rotation steps, each row followed by its count of steps:
The counts run from 0 to 272.
[-16 -21  13  25  32 -17   0 -27  21 -49   4   4 -11   0 -19  11 -28 -20
  -5  -8  14 -34  -7   2   4  -4 -23  18  18   5  -1 -31 -35   5   7  39
   7  -8 -14  16  10 -28  -1  35  12  31  -7 -14  14  19   6   9  20  33
  33 -32  17  10 -20  10  24 -38 -30 -19  20  27  21 -29   7]
72
[  5 -32   6  22  11 -12 -16 -28  -7 -63  36   7  -9  -5 -13   8 -34   8
  14   6   1 -42   6 -25   0  -3   1  -4  30  23   2 -29 -27   8   2  26
   4 -24 -13  12  10  -7  -4 -10  19  11  -7  -9   2  -9  -6  44  39  34
  39  -9  -5  16  -6   1   1 -18  11   9  48  12  36 -25  11]
29
[ -7 -35  -5  13  24 -15 -12 -29 -11 -35  24  12 -13 -10 -10   6 -28 -11
   0  -2  12 -26   0   3  10 -17  -9  25  23   8  -1 -33 -24   8 -12  19
  24   8 -35   6   4 -20  10  15  31  31  -2  -7  19  16 -11  28  26  54
  20  -9  -2  -1  -8   6  10 -40 -33  -3  54  21  31 -28   7]
187
[ -1 -37   2  -2  25  10  -4 -39 -11 -42  12  22  -6  -6 -10   9 -39   6
   1 -20  22 -42   3 -18  27   8  13  24  12  19  30 -26 -34  29   0  25
  28 -14 -23  -9   8 -28   5   1  28  26  20  -6  20  -7  -2  35   5  34
  14  -7  -5   1  14   7   4 -23 -38   7  36  12  14 -22  14]
4
[-10 -36  12  11  11   2 -32 -24  21 -45  -8  10   4 -10  11   5 -27  12
 -14 -27  16 -49 -35 -30  -7  12  -3   9   5  10  14 -25 -22  -1  14  21
  15 -13 -34   6  30 -22  -9  22  38  20 -20  -6  30   0 -12  31   4  39
  28 -27  -1  11 -17   7 -13 -29 -11  -8  19  12  17 -30   0]
243
[-21 -35  16   7  21   7 -14 -18  23 -54  -5   0  -1   5   0  19 -58  -7
  -6 -25   6 -40 -11 -26  12  19  10  14  10   6  18 -29 -42   9  22  31
   9 -32  -9  -6  26 -23  -8  29  17  20   0 -15  19   6   2  28  -2  17
  37 -22  17  10 -12  12   9 -21 -15  -2   6  17  20 -25  16]
258
[-10 -17  28   1  18   2 -13 -28  25 -45 -14  -2   3 -14   8  -7 -34   5
 -22 -33   6 -36 -18 -40  -2  19 -13  -3   0  17  44  -8 -16  -7  12  20
  17 -18 -23 -14  11 -38 -13  14  31  36  -1  -1  27 -16  -5  37  23  33
  28 -35   4  13   7  10   0 -28 -24  -1   6   1   7 -28  -3]
112
[ 11 -38   3  26  11 -25 -29 -29  -8 -62  21  14 -19  -5 -12  -1 -35   6
  18  11   2 -25   0 -15   2  -3  -7  -2  44  30   5 -30 -35   1  -4  24
   5 -16 -10   6   2 -17 -17   3  12  17 -10   0  14   5  -5  38  24  31
  37  -9 -16   2  -6   9   6 -30   1  19  47   3  32 -17  15]
36
[  7 -34   7  24  10 -13 -19 -27  -7 -62  35   9 -11  -3 -13   5 -34   9
  16   6  -1 -39   4 -25  -1  -3   0  -3  31  24   2 -31 -27   6   2  24
   6 -23 -12  10   7  -7  -6  -9  18  13  -9  -8   3  -9  -7  45  36  33
  39  -6  -6  14  -5   2   3 -21  12  11  49  12  35 -24  11]
30
[ -6 -27  11   2  17 -16  -7 -28   0 -51  19   2 -12  -5  -4   5 -56  -5
   7   3  -5 -17  15 -32   9  10   8  -5  32  24  16 -21 -21   1 -12  30
   8 -25  -5 -20 -13 -25   1  -8  18  25  12  -3  10 -16  -8  50  39  34
  39 -14  -8  -3  20  10   5 -15  -5  17  38   0  34 -24  14]
160
[-18 -39  15   7  22   6 -18 -20  22 -52  -7   4   0   4   0  20 -54  -5
  -7 -23  10 -41 -15 -26  14  15  11  18  12   5  17 -30 -43  10  19  29
  10 -29 -15  -6  28 -22  -9  32  16  18   2 -16  23  11   1  25  -5  20
  35 -22  15   6 -12  12   6 -23 -18  -1   6  13  18 -25  19]
256
[-13 -26  27   2  19  13 -10 -17  27 -58   1  -1  -4  10  -2   8 -56  -5
  -7 -25  -7 -42   1 -24   8  21  -1   9  17  12  23 -28 -43   2  21  31
   9 -33  -4  -3  23 -20 -13  27  19  23   4 -11  10  -1  12  34   7   6
  41 -17  14  26  -8  10  23 -17  -8  -4   9  21  18 -24  10]
263
[  2 -17  36  20  24 -17 -22 -28  25 -54  10   4  -7  -1 -15   7 -35   8
 -21  -6  -2 -39 -14 -17 -16 -19 -20  12  24   9   2 -15 -26  -8   7  23
  -8  -5 -29  28  21 -20 -29  15  20  16   0   3  14   7  10  15  30  17
  44 -14  19   8  -9  14  15 -44 -27 -27  15  20  18 -28   3]
86
[ -9 -25  10  27  22 -23  -6 -29  18 -63  33  -1 -18  -6 -17  21 -30  14
  -7 -14  19 -25  10 -17 -20  -2  -8  -4  21  13  12  -6 -20   8  11  37
   4  -8 -16  23   6 -20 -16  -6  30   9  12 -17   7  -9   5  29  37  31
  22 -27   3  10 -11   1  10 -44 -18 -31  19  27  22 -28   5]
210
[-11 -14  29 -10  18   8 -13 -29  26 -64  -4  -1   3   4  -9   7 -43  -2
 -16  -4 -15 -52   6 -22  10   9   0   1  31  16  14 -21 -40  -5   1  26
   2 -27 -10   0  29 -23 -21  21  13  21  11  -6   6   6  11  33  30  11
  48 -12  14  20  -4   9  23  -9 -12  -2  11  11  25 -23  20]
270
[-13 -42  17   7  22   6 -24 -25  20 -48 -10   9   2   4   3  17 -47  -1
  -7 -23  12 -44 -18 -25  14  12  11  23  12   5  16 -31 -44  10  17  27
  13 -26 -20  -4  27 -23 -10  34  17  19   4 -14  26  15   1  23  -8  22
  32 -20  11   2 -12  13   6 -29 -18  -3   8  10  17 -22  19]
254
[-12 -36  -2  27  24 -17  -6 -18  -3 -41  37   5 -29  -4 -14  14 -49  -6
   4 -16  17 -11   4   0  -1  -9 -12  23  16  10   7 -30 -27  15   9  32
  18   0 -19  16   2 -19   3   9  33  22  -3  -7  14  -1   1  25  10  33
  20 -14   2   7  -9   8  14 -46 -32 -15  45  39  25 -32  -3]
196
[ 10 -35   8  26  11 -14 -21 -27  -7 -62  33  12 -13  -1 -12   1 -35   9
  18   6  -1 -36   3 -23  -1  -3  -2  -2  33  26   3 -31 -28   4   2  24
   5 -22 -13   9   5  -7  -7  -8  19  12  -9  -5   4  -8  -6  44  34  33
  39  -6  -9  14  -5   4   5 -24  12  11  49  10  34 -23  10]
31
[-13 -30  -5   4  23   8   8 -32  -9 -48  24   8 -10  -9 -17  19 -44  -2
   4 -19  22 -42  10 -23  23  14  10  12  10  18  26 -27 -37  32   9  37
  24 -27 -12  -1  13 -25   8  -1  25  22  12 -10  10 -17   2  35   8  28
  20 -18   1  11   5   1   1  -8 -28   8  39  19  21 -28   8]
10
[ -3 -19  32  22  25 -22 -25 -28  26 -55   8   3  -4  -3 -14  12 -44  11
 -21  -5   1 -35 -21 -28 -16 -15  -6   9  21   8   1 -10 -20  -7   7  22
 -15  -6 -27  17  19 -22 -30   7  16  11  -3   2  19   4   2  19  33  24
  44 -18  21  -4  -4  15   0 -43 -28 -24   9  12  20 -30   8]
90
[ -2 -25  16  30  23 -23  -8 -31  19 -64  31   4 -15  -2 -14  15 -27  19
  -5 -14  16 -27   9 -19 -22  -2  -9  -3  21  17  14  -8 -19   7  11  36
   3  -9 -15  22   2 -19 -16  -6  29  11  10 -17   6 -11   5  29  40  32
  22 -25   2  12  -9   2  13 -48 -13 -31  17  24  19 -26   4]
212
[  5 -26   9   4  18   7   1 -34  -8 -55  33   7 -11  -9 -18  11 -26   4
   5  -7  11 -53  19 -19  11   2  -9   7  26  22  23 -30 -44  20   5  34
  24 -29 -14  18  17 -13  -3  -1  23  20  20  -6   2 -13  11  33  20  19
  28 -12  -6  25  -4  -1  17  -9 -10   6  47  17  23 -22   8]
18
[-15 -16  -5   0  14 -14  -4 -27  -5 -40  18  -5 -12 -21  -4  -4 -23 -14
  -5  -2   4 -25  10  -9   4   2 -19  -2  22  18  14 -25 -13  -6 -15  23
  26  -3 -25  -6   2 -27  10   8  35  40  -8  -4  16  -5 -16  43  46  55
  25 -23 -14  12  -4   1   5 -18 -19  14  56  11  36 -30  -1]
176
[  2 -25  14   3  16 -16  -5 -27  -4 -49  15   5 -18  -8  -2 -10 -42  -9
  10  -1  -4 -17  17 -20   8  10 -12  -3  33  29  26 -25 -23  -2 -13  30
  17 -21  -4 -19 -20 -29   0   2  20  39   8   2  13 -15  -4  47  35  34
  34 -19 -17   6  15  10  17 -21  -7  22  46   1  29 -20   8]
165
[ -9 -39  14  12  11   4 -32 -24  20 -46  -7  10   5  -7  14   5 -30  11
 -13 -29  15 -48 -34 -30  -6  13  -1  13   5  11  14 -26 -24  -1  15  21
  16 -14 -34   7  29 -20  -7  22  39  20 -19  -7  29   0 -11  32   1  38
  28 -24   0  11 -17   8 -11 -31 -10 -11  18  13  17 -29   0]
244
[ -3 -46  20  12  14  10 -34 -24  21 -43  -6  16   5   1  16   4 -34  11
  -9 -31  12 -48 -29 -27  -2  11   1  21   6  11  16 -31 -30   1  17  20
  18 -15 -31   4  23 -17  -5  25  35  21 -10  -8  27   4  -7  30  -5  32
  29 -19   1  11 -15  11  -1 -36  -8 -11  16  13  13 -26   4]
247
[ -3 -29   1   6  16  -9 -12 -27  -7 -36  23   8 -11 -11  -1  -9 -21  -9
  -2  -6   2 -29   4  -3   3  -7 -20  13  20  15   8 -33 -14  -4 -14  17
  29   5 -32   2  -2 -20  15  12  41  39  -8  -4  14   1 -13  41  37  56
  22 -12 -11  14  -6   3  14 -34 -18   2  60  19  32 -29  -2]
181
[  4 -25  12  16  15 -13 -30 -32  14 -53 -13  14  -3 -20  -3  -6 -10  12
 -13 -15  21 -47 -31 -20  -5   8 -23   1  15  20  22 -20 -27  -2  11  25
  10 -10 -30  13  27 -30 -26  22  28  28 -20   5  33   2  -7  21   8  31
  28 -33 -11   8 -17   8  -8 -31 -22   1  22   3  11 -24   0]
236
[-15 -28  25   3  18  12 -11 -16  27 -57   0  -2  -5   9  -1  11 -58  -6
  -6 -26  -3 -40  -1 -24   9  22   1  10  14  12  24 -29 -42   4  22  32
   9 -33  -3  -4  24 -21 -11  26  20  22   2 -13  11   0   9  32   5   7
  41 -19  15  24  -9  10  21 -19  -8  -4   9  22  18 -25  10]
262
[  2 -23  33  -8  21  12 -15 -36  17 -40 -15   8  12  -9   7 -11 -22   5
 -22 -28   3 -52 -15 -33   9  11 -12   8  -1  15  42 -16 -23  -2   8  13
  24 -15 -31 -13  15 -30  -8  20  30  39   8  -2  25  -7  -3  34  23  36
  26 -25   3  17   8  12   8 -29 -24   0  12  -1   7 -25   4]
117
[-26 -37  -3  16  19 -12 -13 -30  24 -45  -1   4  -6   1   7  13 -22 -12
  -2 -17  14 -22  -4  -6  -5  10  -3   9  23  13  -3 -29 -22  -4  -6  33
  22   1 -17   1  -2 -30  15  26  32  25  -7 -22  17  14  -8  33  27  59
  22 -34  -3   6 -19   4  12 -41 -12 -21  24  21  29 -28   9]
60
[  7 -25  39  20  24 -18 -26 -28  23 -51  -9   9  -9  -3  -3  -5 -48  14
 -13 -20   5 -22 -21 -35 -10   4 -13   6  17  20  31  -8 -24  -6  11  23
  -3 -13 -17  -5  -1 -36 -32  10  15  27   0   9  29  -8   3  26  14  18
  36 -26   4  -7  11  20   6 -48 -30  -7   3  -2   5 -22   5]
101
[  1 -25  15   4  17 -16  -6 -28  -3 -50  17   3 -17  -6  -2  -9 -46  -8
  10  -1  -4 -16  18 -23   7  11  -8  -4  32  29  24 -25 -22  -2 -12  30
  15 -21  -3 -18 -20 -28   1   0  20  36   7   1  13 -16  -6  49  36  34
  34 -18 -16   5  17   8  15 -19  -6  21  43   0  30 -22   9]
164
[  6 -27  41  25  23 -19 -26 -25  25 -53   0   9  -9   2  -2  -3 -55  16
 -12 -20   2 -20 -24 -37 -16   1  -9   9  14  19  22 -10 -17  -7  13  22
 -10 -12 -18  -2  -2 -30 -27   5  18  22  -6   7  25 -10   0  28  18  20
  40 -21   9  -5  10  19   3 -49 -22 -13   4   6   9 -26   1]
98
[ -3 -24  35  26  23 -22 -25 -24  28 -55   6   4  -6   0  -8   8 -56  13
 -16 -13   1 -26 -25 -37 -18  -6  -2   6  14  12   9  -9 -14  -8  11  21
 -16 -10 -22   5   7 -25 -27   2  19  14 -10   2  20  -7  -3  26  29  25
  44 -20  18  -5   4  16  -3 -45 -22 -21   5  11  17 -30   3]
94
[ -9 -32   8  12  12  -3 -31 -28  19 -49 -10   8   4 -16   7   6 -22  10
 -17 -22  19 -49 -34 -28  -6  12  -7   6   8  12  15 -22 -23  -1  13  22
  13 -12 -35   9  33 -25 -14  22  36  21 -21  -4  31   2 -13  28   6  38
  29 -30  -4   7 -19   7 -18 -27 -17  -6  19   9  18 -30   1]
241
[  1 -21   9   0  18 -17  -6 -30  -7 -47  12   2 -18 -15  -5 -12 -30 -12
   5   3  -1 -19  19 -14  11   7 -21  -4  36  27  25 -25 -26  -4 -16  28
  21 -15 -10 -13 -14 -32  -2   8  20  42   8   3  16  -7  -5  42  36  37
  31 -22 -20   5   9   9  19 -19 -15  25  49  -2  29 -19  10]
168
[-16 -37   8  23  24  -9  -7 -28  23 -44   4  10  -7   8   4   6 -25 -14
   5 -21  12 -25  -5  -2  -4   6 -12  17  15  12  -1 -35 -26   0   1  36
  19  -1 -14   4  -9 -26  17  30  28  30 -10 -20  13  13  -2  26  22  52
  24 -30   3  13 -17   6  24 -47 -11 -25  23  27  22 -28   5]
64
